The rows of Z fall into 3 groups, which share some directions, and each row is roughly a mix of its group's hidden directions, except some rows that fit no group.
Z, 120 rows:
[[-1.10 -1.59 -1.28 -1.44  1.31 -1.75  0.01 -3.25 -3.44 -1.43  1.66]
 [ 0.60 -1.30  2.10 -4.39 -0.93  0.91  0.97  0.99 -2.49  1.52  1.27]
 [-4.11  0.35 -2.70 -1.64  1.87 -0.72 -0.20  0.85  1.87 -1.84  0.88]
 [-0.68  2.51  2.47 -0.03  1.56  0.86 -3.29  0.58  1.27 -3.04 -1.16]
 [-1.18  1.10  3.23  0.26  2.21  2.89 -2.39 -2.64 -0.46 -0.03  0.41]
 [ 0.22  1.18 -2.49 -3.30  0.14 -1.89 -1.74  2.26  0.64 -0.98  2.79]
 [-1.94  0.01  0.49  0.03  1.99  4.45  1.31 -1.20 -1.22  2.62  0.37]
 [ 1.85  0.04  3.03  1.54  0.92  0.28  0.23 -0.55  1.38  3.17  3.35]
 [-3.77 -2.55 -2.85  0.09  0.41 -2.00  0.79  1.47  1.80  0.31 -0.56]
 [-1.27  1.34  0.63  2.56  1.25  2.04  3.25  0.11 -2.69  0.93 -2.16]
 [ 0.10  0.87 -1.58 -0.24 -0.56 -1.24 -1.92  3.88 -1.39 -2.33 -2.85]
 [ 1.01 -1.77  0.25 -3.31 -0.31 -1.78 -3.55 -1.14 -1.92 -1.73  0.69]
 [-0.88 -0.87  3.02  3.90 -1.02  1.80  1.55 -2.51  0.06  0.60 -0.52]
 [-1.37  0.05 -5.24  0.14 -1.88 -2.14 -0.04  0.39  0.83 -0.97 -0.44]
 [-0.73  2.33  2.12  2.54 -0.02  1.45 -0.59 -2.96  2.90 -1.10  1.32]
 [-0.61  1.49 -1.02 -1.94 -1.99  0.93 -3.28 -1.87  2.21 -1.80  2.20]
 [-1.97 -3.59 -1.75  3.61  0.53  1.14  0.40 -1.10 -0.61  0.71 -1.64]
 [-2.63 -0.44  1.60 -4.29  2.40 -0.97 -0.57 -0.97  0.71  0.85 -1.47]
 [ 1.39  1.32  1.45  4.87  1.52  2.28 -0.78  0.40  0.58  0.46 -1.07]
 [-0.77 -2.95  1.52  3.87  0.09  0.80  0.96 -1.74  0.69  2.54 -1.14]
 [-1.28  0.08  1.89 -0.48  2.56 -0.48  2.76 -0.30  1.99  0.87 -3.84]
 [ 1.97 -3.61 -1.28  0.65 -0.78 -1.63  0.70  1.75 -1.04 -2.03 -2.91]
 [ 1.29  1.51  4.18 -1.52  0.63  3.16 -1.51 -1.51 -0.09  0.79 -0.42]
 [-2.96  3.29 -1.72  0.93 -1.00  2.93 -0.70 -0.29  1.92 -1.42  0.40]
 [ 0.62  0.09 -1.84  0.83 -2.41  2.05 -0.21 -4.07  0.41 -2.28  1.71]
 [ 0.83  1.38  3.25  0.13  1.47  3.21 -2.79  1.15  1.66  1.36  0.32]
 [ 1.42 -1.26 -1.47 -0.15 -2.10 -3.69  2.01  0.59  3.08 -0.77  1.08]
 [ 2.53  1.30 -1.87  3.45  1.98 -2.89  0.39  0.15 -0.30  1.27  1.35]
 [-2.42  2.08 -3.21  2.19  1.18  0.26 -1.22 -3.20 -0.46 -0.27 -0.83]
 [-0.21  0.57 -0.46 -2.24  4.46 -2.23 -0.54 -0.60 -0.62  2.27 -1.68]
 [-1.25 -0.34 -2.73  0.03 -3.17  3.94 -0.74 -1.17  0.00  0.83  1.48]
 [ 1.71 -0.34  0.35  0.95 -3.18  3.30 -0.59  2.04 -0.59  1.75  2.54]
 [ 0.47 -1.01 -0.71  1.11 -1.94 -3.43  3.03  0.81  2.93  1.46  0.61]
 [ 1.91 -0.87  2.49  2.80 -0.52 -1.05 -0.27 -3.22  2.59 -1.22  1.00]
 [-0.08 -2.12 -0.18 -0.22 -3.26  2.77  1.14  3.67 -0.17  0.45 -1.22]
 [ 2.37 -0.07 -1.44 -1.71  0.70  0.25  1.47  4.69  1.60 -1.07 -0.64]
 [ 1.81  0.34 -2.90  0.00 -0.16  1.17 -4.44 -0.72 -2.01  1.39 -0.31]
 [ 4.36  2.70 -0.87 -0.55 -1.12 -0.13  1.40  1.37  2.40  0.57 -0.95]
 [-2.46  1.99 -1.22  1.21  1.27 -0.63  1.80 -2.14  0.17  3.02 -2.74]
 [ 3.43  0.56 -0.18  0.12  1.59 -2.93  0.95  1.71  1.84  2.89  0.79]
 [-3.10  0.28 -0.44 -0.42 -0.05  4.16  0.43  0.44 -1.86 -0.36 -2.84]
 [ 2.11  0.70  0.48  3.52  2.07  0.87  1.86  1.41  1.52 -1.77  2.44]
 [ 0.10 -1.16 -0.81  3.34 -0.76  1.47  2.59  2.44  0.84  1.20 -2.95]
 [-4.11  2.11  0.29  0.00 -0.33  1.90 -0.75 -3.13 -1.36  1.24 -0.75]
 [-1.00 -0.40 -1.64 -2.66  2.36  0.39  0.89  4.08 -0.10  1.20 -1.96]
 [ 0.75  2.65 -1.70  0.11  0.22  1.40  1.63  1.77  2.78 -3.66 -0.01]
 [ 0.84 -4.47  1.84 -1.42 -0.82  0.84  0.28  1.06  2.32  0.69 -2.21]
 [ 2.47 -2.34  1.31 -2.70  0.22  0.12  0.45  0.99 -4.06  1.07 -0.18]
 [ 0.91  1.41 -0.46  1.90 -1.17 -0.05  1.62  4.07  1.70 -0.73 -2.97]
 [ 0.94 -2.19  1.01 -1.71 -0.75 -0.74  0.82  1.23  4.80 -1.70 -0.75]
 [-2.53  0.09  0.71 -2.73  1.14 -2.11  0.22 -4.10  0.86 -0.62  1.18]
 [-0.36 -2.17  1.27  0.49  1.24 -2.80  0.24  1.53  1.88 -0.96  4.06]
 [ 3.24 -1.32  2.58  2.55  1.30  0.04  1.14  0.21 -1.71 -2.40 -1.52]
 [ 1.05  4.09  2.80 -1.78  1.04  1.65 -0.38 -1.19  0.51 -0.39  2.19]
 [-1.53  0.91  0.22  3.66  0.53 -0.65 -2.53  1.78 -1.60 -0.60 -3.10]
 [ 1.97 -2.25  0.27  0.52  2.73  0.22 -3.56  2.57 -1.51  0.63  0.85]
 [ 2.05  3.32  1.57  1.51  0.73  1.61 -1.87 -1.56 -0.39 -3.19  0.33]
 [ 2.99 -0.03 -0.40 -2.28 -0.68 -2.19  1.17  0.22  1.95 -1.67 -3.45]
 [-0.19  3.65 -0.58 -1.34 -3.25 -0.62  1.19  0.11  3.39 -0.27 -0.09]
 [-2.83  1.77 -2.17 -1.13  1.63  2.32 -1.50 -1.66 -2.76  1.18 -0.52]
 [-3.24  1.78 -2.96 -2.66  1.34 -0.22  1.43  0.59 -0.22  0.70  2.26]
 [-1.20  1.99  1.21  3.26  0.05 -0.14  0.76  3.10  0.85  1.87 -2.74]
 [ 0.21  2.31  1.05  1.03  1.23  1.55  2.28  2.44  2.50  2.84  1.58]
 [-2.22  0.59 -0.70  2.97 -2.56  1.99  0.85  0.05 -1.60  3.00 -1.43]
 [ 2.14  1.95  2.26  1.96 -0.66  1.98 -0.41 -3.65  0.52 -1.02  1.70]
 [-1.47 -0.43 -0.50  4.05 -0.56 -1.65  0.16 -0.24 -1.30  3.66  1.49]
 [ 1.79 -0.53 -0.98 -0.46  1.49 -4.26  0.15  1.97  1.95 -1.19  2.30]
 [ 0.68  0.80  1.34  0.91 -0.13 -1.69 -0.44 -3.69  3.23 -2.86 -0.64]
 [ 0.03  1.11  0.03 -4.04 -0.79 -0.83  1.85  1.91 -0.71  3.35  1.33]
 [-3.38  0.60  1.12 -0.66  2.71 -1.70  1.52 -1.53  1.84 -2.15 -1.73]
 [ 1.79  3.54  3.31 -2.03 -0.53 -1.91 -0.66  0.11  0.93  0.32  1.81]
 [ 1.44 -0.52 -1.20  2.73  1.88  1.68 -2.60  0.63 -3.31  1.92  0.21]
 [-0.84 -0.98 -0.39 -2.54 -0.58  0.46  2.60 -0.68 -4.71  0.58  0.95]
 [ 1.57  0.41 -0.64 -1.68 -1.99  1.98 -4.34  0.17  0.43  0.15  2.56]
 [ 2.87  0.50  1.17  0.46 -0.57  2.68 -2.03  0.33 -1.94  3.71 -0.36]
 [ 1.07  2.38  0.73 -0.34 -0.70  0.00  4.05  0.30  2.37  2.26  2.06]
 [ 1.37 -1.66  3.04 -3.36  0.21  1.85  0.17 -2.32  1.24  1.16  1.59]
 [ 0.50  0.76  1.14  1.06 -1.85  1.45 -1.89 -2.45 -0.12 -1.80  4.23]
 [-0.02  0.72 -2.39 -0.49  0.43 -0.80 -2.07 -2.50 -3.82 -1.71  2.03]
 [ 4.30 -1.30  1.60  2.21 -0.03  1.93 -0.92 -1.39 -1.24 -0.99  1.67]
 [ 3.76 -0.36  2.42  1.71 -2.10 -2.48  0.16 -1.12  2.03 -0.56  0.30]
 [ 0.59 -0.04  4.52  0.14  0.26 -1.22  1.78 -2.43  2.71 -0.59  0.59]
 [-3.66 -2.97  2.21  1.28  1.61 -2.17  1.26 -0.42  0.44  1.19 -0.23]
 [-1.19  1.45  0.32  0.71 -0.09  3.19 -1.28  1.10  1.02 -4.46  1.14]
 [-0.84  0.03  2.34 -4.70  0.40  0.35 -1.14 -2.37 -0.11 -1.24  1.53]
 [-1.43  1.25  1.47 -2.32  0.05  2.58 -2.05 -2.19 -0.09 -2.21  2.78]
 [ 0.32 -0.28  0.18 -0.50  1.64  0.57  0.43 -2.05 -4.64  3.10 -0.69]
 [ 2.16  0.27 -0.36  4.08 -1.64 -0.33  3.52 -0.04  1.30  1.04 -0.13]
 [ 3.13 -0.74  0.94  2.49  0.06 -0.78  0.14  0.78  1.23 -1.13  4.23]
 [ 0.33  1.61  0.75 -3.00 -4.07  1.24 -0.47 -0.33  2.78 -0.14  1.01]
 [ 1.71 -2.03  1.37  3.31 -0.41 -0.87  0.80  2.29  1.10 -2.59  2.20]
 [-2.60 -1.94 -2.69 -2.90  1.36  2.76  0.89  1.51 -0.46  0.13 -0.71]
 [ 0.19  1.29  0.99  3.80  0.49 -1.58  0.52 -3.46 -0.31  2.68  0.01]
 [ 1.96  1.08  2.06  0.72 -0.13  2.79  0.01  2.70  1.71 -1.62 -3.01]
 [-1.89 -0.43  0.18 -3.14  0.97 -2.56  1.46  2.23  2.46  1.51 -1.69]
 [-0.60  0.36 -1.93 -0.85 -2.51 -1.65  4.01 -1.66 -1.73  0.75 -1.74]
 [ 1.07  0.09 -1.03 -3.49 -1.38 -3.03  0.00  2.89  1.67 -1.65  0.09]
 [ 0.08 -1.34 -0.91 -1.66  2.03 -2.51  1.09 -1.98 -3.10  1.66 -2.49]
 [ 1.83  0.69 -0.85  4.15 -1.53 -1.79  0.58 -2.41 -0.95  1.51 -1.66]
 [ 0.71  3.16 -0.73  4.34 -0.38  2.01  0.99 -0.75 -0.36  1.64  1.00]
 [-2.36  3.67 -1.00 -2.79  0.80  2.76  0.19  0.02  0.16  0.59 -1.73]
 [ 3.84 -1.86 -0.81  0.54 -2.75 -3.01  0.79 -0.90  0.37 -1.18  0.84]
 [-1.41 -2.50  3.16 -4.16 -0.52  0.36 -0.10  0.33  1.82  0.09 -0.04]
 [ 1.46  0.35 -1.64 -2.57 -0.09 -2.89 -0.59  1.70  1.87 -3.13  1.72]
 [ 0.24 -0.38  0.24 -2.25  2.26 -2.42 -0.91 -3.65 -0.66  1.79 -2.31]
 [-3.20 -3.19 -3.44 -1.22  1.31  0.67 -0.94  0.00 -0.65 -1.42 -0.45]
 [-1.99  0.67 -2.30 -0.26 -2.48 -2.86  2.80 -1.77  1.92  0.82 -0.04]
 [-0.08  0.43 -0.02  2.18  3.25  2.62 -2.22  0.29 -3.16  1.40 -0.32]
 [ 2.51 -0.50 -2.48  0.57 -2.92 -2.59  1.49  0.61  0.47  1.11 -2.65]
 [-1.37  1.05  2.34 -1.93  2.53  2.88 -2.90 -1.19 -0.16 -1.16  1.16]
 [-0.26 -3.88 -0.77  0.31 -1.82 -1.13 -2.36  1.10 -2.53  0.54  2.36]
 [ 2.11 -0.30  1.69  1.24  0.44  3.71 -1.82 -1.91 -2.79 -0.76 -1.11]
 [ 1.21 -2.30  2.10  3.60 -2.22  1.43  1.06 -1.78 -0.87  0.37 -1.78]
 [ 0.39 -1.50  1.05  1.07  0.53  0.26 -3.08 -0.76  1.78 -4.35 -1.51]
 [ 0.39  0.05 -0.58  4.63  1.58 -0.13 -0.46  2.22  2.05 -1.94 -1.36]
 [-1.72 -1.35 -2.26  2.23  1.43 -3.59 -0.62 -1.05  1.76 -0.98  2.01]
 [ 0.26 -0.73  1.84  2.46  1.27 -1.15  4.50 -0.23 -1.54 -0.27 -1.91]
 [ 2.90  2.15  0.21  3.74 -1.16  0.71  0.92  0.12  1.12  1.28  2.61]
 [-5.05 -0.53 -0.86 -1.60 -0.09 -1.88 -1.59 -1.59 -1.29  0.03 -0.13]
 [-2.28 -0.54 -1.51 -1.15  3.06 -0.73 -1.94 -2.94 -2.62 -0.13  1.07]]
Here is one row of each group, with its name. Which group are the others in?
[-1.87  0.27  0.29  1.44 -2.34  3.81 -0.09 -1.76 -1.38 -2.68 -1.23] | <56>
[ 0.84 -4.00  2.22  1.23 -0.91  0.00 -1.21  1.08  0.80  0.67 -3.42] | <100>
[ 2.61 -2.44  1.08  1.40  3.04 -0.31 -0.74  1.97 -2.79 -0.21 -1.43] | <7>

[-1.17  0.05  1.26  4.31  1.31  1.29 -2.11 -2.19 -2.00  0.40 -1.04] | <100>
[-2.86  1.77 -0.89 -3.57  2.16  1.08 -1.10  1.19  1.18 -2.08  0.60] | <100>
[ 0.87 -1.36 -0.64 -1.23 -1.16 -3.74  0.08 -3.60  0.72 -2.34  0.77] | <7>
[ 0.99  0.23  0.70 -1.47 -0.65 -3.06  0.36 -1.61  3.55 -1.67  2.80] | <100>
[ 0.15 -2.48  2.10  0.56  0.60  3.74 -0.03  1.09  1.76 -0.10 -3.15] | <100>
[-2.88  0.18  0.01 -2.76 -0.98 -0.70  3.08 -1.89 -0.51 -2.68  1.24] | <7>
[-0.05  0.22  2.30 -0.82  2.35  3.83 -1.98  1.30 -1.98 -1.72  0.86] | <7>
[ 1.79  0.29 -1.95 -3.00  2.95 -2.50  0.19  2.60  0.62  0.03 -1.14] | <56>
[-1.78  0.98  0.15 -0.17  1.43  3.72 -1.31 -0.60 -2.80 -2.64  1.57] | <7>
[-0.99  2.92  0.24  3.77 -2.13  1.11  1.07 -1.03  1.24  0.50  2.42] | <56>
[ 0.79 -1.50  1.23 -0.54 -3.99 -1.68 -2.17 -2.32  0.08 -0.82  2.29] | <56>
